Questions about the grid below. Counting starts at 0.
1) Read off the entry at row 1, column 0.
2) Read off the entry at row 0, column 1.
3) Read off the top-right entry.
4) Read off the entry just left of the largest entry.
5) Read off the entry directly above -38.
6) Read off the entry directly above 26.
7) Read off the entry just left of -6.
8) Read off the entry just right of the largest entry.
[[-14 -20  40  -3  64 -20 -22 -13   5   5]
 [-17  18  34  -7  50  -4 -10 -50   0   1]
 [ 24 -10  -5   9  33  17 -37 -45 -24 -38]
 [  6   6 -16 -22  41 -44  15 -52  12   6]
 [-17 -56  21  15  -8  40  14  -6  37 -16]
 [-42  21  52 -42  -8  24  18 -12 -12  -2]
 [ 47 -23  -7  26 -22  40 -22 -21 -23 -30]]
1) -17
2) -20
3) 5
4) -3
5) 1
6) -42
7) 14
8) -20
